In the data rows, the value 128 means zero.
Here are some points:
(150, 122, 119, 113, 169, 123, 135, 128, 110, 122, 122, 116, 124, 118, 49, 108)
(101, 146, 166, 159, 225, 136, 88, 92, 111, 123, 119, 136, 201, 144, 180, 204)
(201, 121, 108, 64, 141, 149, 142, 113, 40, 130, 133, 106, 129, 28, 73, 112)
(89, 176, 154, 133, 87, 165, 97, 112, 135, 137, 135, 149, 116, 160, 142, 181)
(118, 141, 111, 163, 116, 90, 123, 121, 141, 131, 155, 144, 115, 133, 178, 142)
(84, 84, 103, 68, 122, 134, 180, 194, 159, 112, 104, 84, 76, 148, 181, 32)
(98, 131, 126, 115, 134, 145, 118, 141, 140, 146, 127, 126, 135, 148, 149, 125)
(0, 121, 167, 84, 245, 252, 93, 132, 39, 197, 124, 80, 198, 117, 207, 153)
(135, 116, 96, 56, 196, 176, 137, 140, 93, 134, 122, 84, 127, 93, 127, 72)
(101, 142, 121, 172, 132, 108, 116, 126, 120, 163, 150, 149, 127, 124, 148, 113)
(140, 156, 118, 107, 97, 131, 119, 116, 150, 127, 140, 123, 121, 106, 123, 121)
(141, 124, 181, 200, 169, 107, 135, 100, 140, 109, 82, 160, 190, 202, 129, 206)
(130, 105, 132, 99, 118, 143, 153, 158, 131, 123, 111, 113, 113, 137, 97, 88)
(128, 115, 97, 108, 147, 122, 138, 150, 102, 144, 151, 114, 123, 103, 143, 85)
(111, 123, 147, 134, 87, 146, 155, 133, 146, 108, 100, 130, 104, 161, 111, 148)
(120, 110, 131, 109, 94, 152, 154, 143, 113, 113, 98, 118, 101, 132, 92, 126)
(143, 126, 141, 151, 82, 135, 144, 119, 101, 123, 117, 144, 128, 140, 72, 140)
(158, 215, 172, 255, 122, 52, 60, 56, 208, 106, 145, 186, 149, 159, 181, 235)
(166, 83, 103, 129, 128, 78, 178, 158, 136, 118, 120, 126, 97, 111, 120, 72)
(103, 91, 112, 118, 83, 91, 119, 174, 206, 143, 137, 132, 94, 190, 158, 105)
(122, 104, 106, 112, 106, 119, 138, 147, 143, 123, 120, 108, 100, 98, 132, 103)
(150, 160, 122, 162, 151, 92, 83, 90, 147, 127, 160, 144, 162, 102, 161, 172)
16 more points follow, each with its number after it:
(70, 127, 140, 149, 145, 166, 135, 133, 117, 133, 103, 120, 96, 155, 161, 112) 0
(192, 61, 117, 94, 198, 141, 161, 157, 0, 136, 101, 102, 154, 70, 8, 93) 1
(174, 147, 139, 159, 161, 132, 108, 81, 64, 130, 138, 150, 173, 103, 84, 195) 2
(131, 156, 127, 179, 182, 96, 78, 95, 121, 139, 154, 148, 181, 127, 156, 162) 3
(116, 145, 116, 32, 130, 194, 123, 134, 90, 141, 125, 104, 132, 97, 135, 117) 4
(160, 166, 117, 188, 146, 61, 72, 79, 169, 133, 172, 155, 166, 100, 176, 179) 5
(130, 100, 132, 86, 113, 150, 160, 161, 135, 117, 102, 106, 117, 139, 95, 82) 6
(135, 109, 126, 119, 149, 135, 140, 139, 89, 132, 117, 121, 133, 121, 103, 116) 7
(197, 122, 133, 138, 64, 129, 155, 113, 82, 126, 114, 152, 137, 128, 12, 129) 8
(137, 117, 135, 128, 78, 161, 161, 130, 78, 125, 110, 137, 115, 138, 72, 133) 9
(138, 143, 123, 123, 71, 103, 129, 130, 192, 111, 134, 127, 93, 126, 144, 111) 10
(123, 163, 159, 121, 152, 203, 111, 100, 45, 136, 105, 136, 159, 110, 92, 175) 11
(146, 117, 121, 102, 168, 136, 141, 134, 98, 128, 116, 116, 127, 118, 55, 106) 12
(128, 152, 121, 119, 136, 133, 110, 115, 122, 133, 136, 122, 123, 100, 158, 133) 13
(98, 150, 161, 118, 135, 198, 149, 112, 100, 116, 96, 129, 124, 182, 81, 170) 14
(83, 119, 124, 156, 103, 99, 149, 155, 204, 126, 131, 126, 99, 179, 195, 123) 15
Which three of these numbered points are nearest to each point below by angle, seen from the average point of the first points? Their numbers follow each, nearest first.
(140, 126, 108, 118, 101, 102, 133, 135, 174, 115, 143, 120, 98, 110, 158, 107) > 10 15 13
(80, 99, 129, 175, 94, 89, 159, 163, 212, 113, 121, 131, 94, 197, 199, 123) > 15 10 0
(146, 147, 137, 105, 152, 152, 115, 118, 108, 120, 119, 117, 147, 120, 107, 126) > 11 12 1
(148, 156, 125, 204, 192, 66, 69, 86, 127, 146, 164, 155, 196, 125, 155, 176) > 3 5 2
(135, 91, 141, 89, 122, 154, 162, 161, 117, 121, 98, 103, 122, 134, 84, 87) > 6 7 12
(150, 109, 115, 67, 102, 137, 152, 153, 137, 110, 110, 101, 97, 94, 85, 59) > 6 12 1
(98, 151, 151, 133, 150, 178, 140, 114, 101, 128, 98, 135, 137, 179, 108, 168) > 14 11 0
(99, 135, 126, 113, 136, 148, 123, 137, 134, 145, 123, 123, 134, 146, 147, 126) > 0 4 15
(93, 95, 132, 89, 183, 171, 145, 152, 77, 145, 107, 98, 143, 126, 137, 101) > 7 4 1
(142, 139, 127, 116, 42, 112, 146, 139, 207, 95, 129, 123, 67, 124, 158, 100) > 10 15 6
(142, 146, 126, 137, 135, 128, 113, 107, 112, 130, 138, 136, 144, 110, 122, 145) > 2 3 5
(178, 107, 128, 102, 146, 150, 148, 120, 57, 119, 98, 125, 151, 97, 73, 151) > 1 7 12
(174, 154, 141, 102, 173, 156, 104, 114, 89, 108, 116, 115, 167, 107, 67, 116) > 12 1 11
(146, 126, 96, 113, 81, 85, 134, 141, 201, 114, 155, 113, 79, 101, 168, 88) > 10 15 13
(131, 100, 133, 149, 146, 135, 157, 135, 71, 128, 109, 133, 135, 143, 110, 141) > 7 1 9
(214, 114, 128, 129, 105, 110, 158, 123, 71, 133, 131, 134, 128, 84, 33, 130) > 8 1 12
(138, 132, 132, 130, 130, 136, 123, 113, 108, 127, 128, 125, 137, 111, 112, 137) > 2 11 8
(119, 148, 116, 24, 119, 196, 123, 133, 92, 137, 125, 103, 128, 85, 122, 107) > 4 6 11
(173, 116, 92, 118, 153, 105, 131, 131, 69, 147, 151, 122, 137, 67, 103, 90) > 1 7 12
(152, 104, 118, 142, 100, 145, 194, 137, 42, 109, 109, 125, 87, 107, 125, 170) > 9 7 8
(109, 96, 95, 106, 172, 128, 134, 159, 92, 148, 151, 110, 132, 102, 162, 82) > 7 1 4
(121, 144, 123, 48, 130, 183, 127, 128, 95, 134, 119, 108, 131, 100, 131, 118) > 4 11 6
(140, 120, 125, 139, 104, 109, 132, 134, 142, 121, 131, 133, 111, 128, 120, 111) > 10 8 6
(6, 121, 203, 137, 161, 253, 130, 125, 86, 119, 66, 132, 179, 213, 177, 236) > 14 0 11
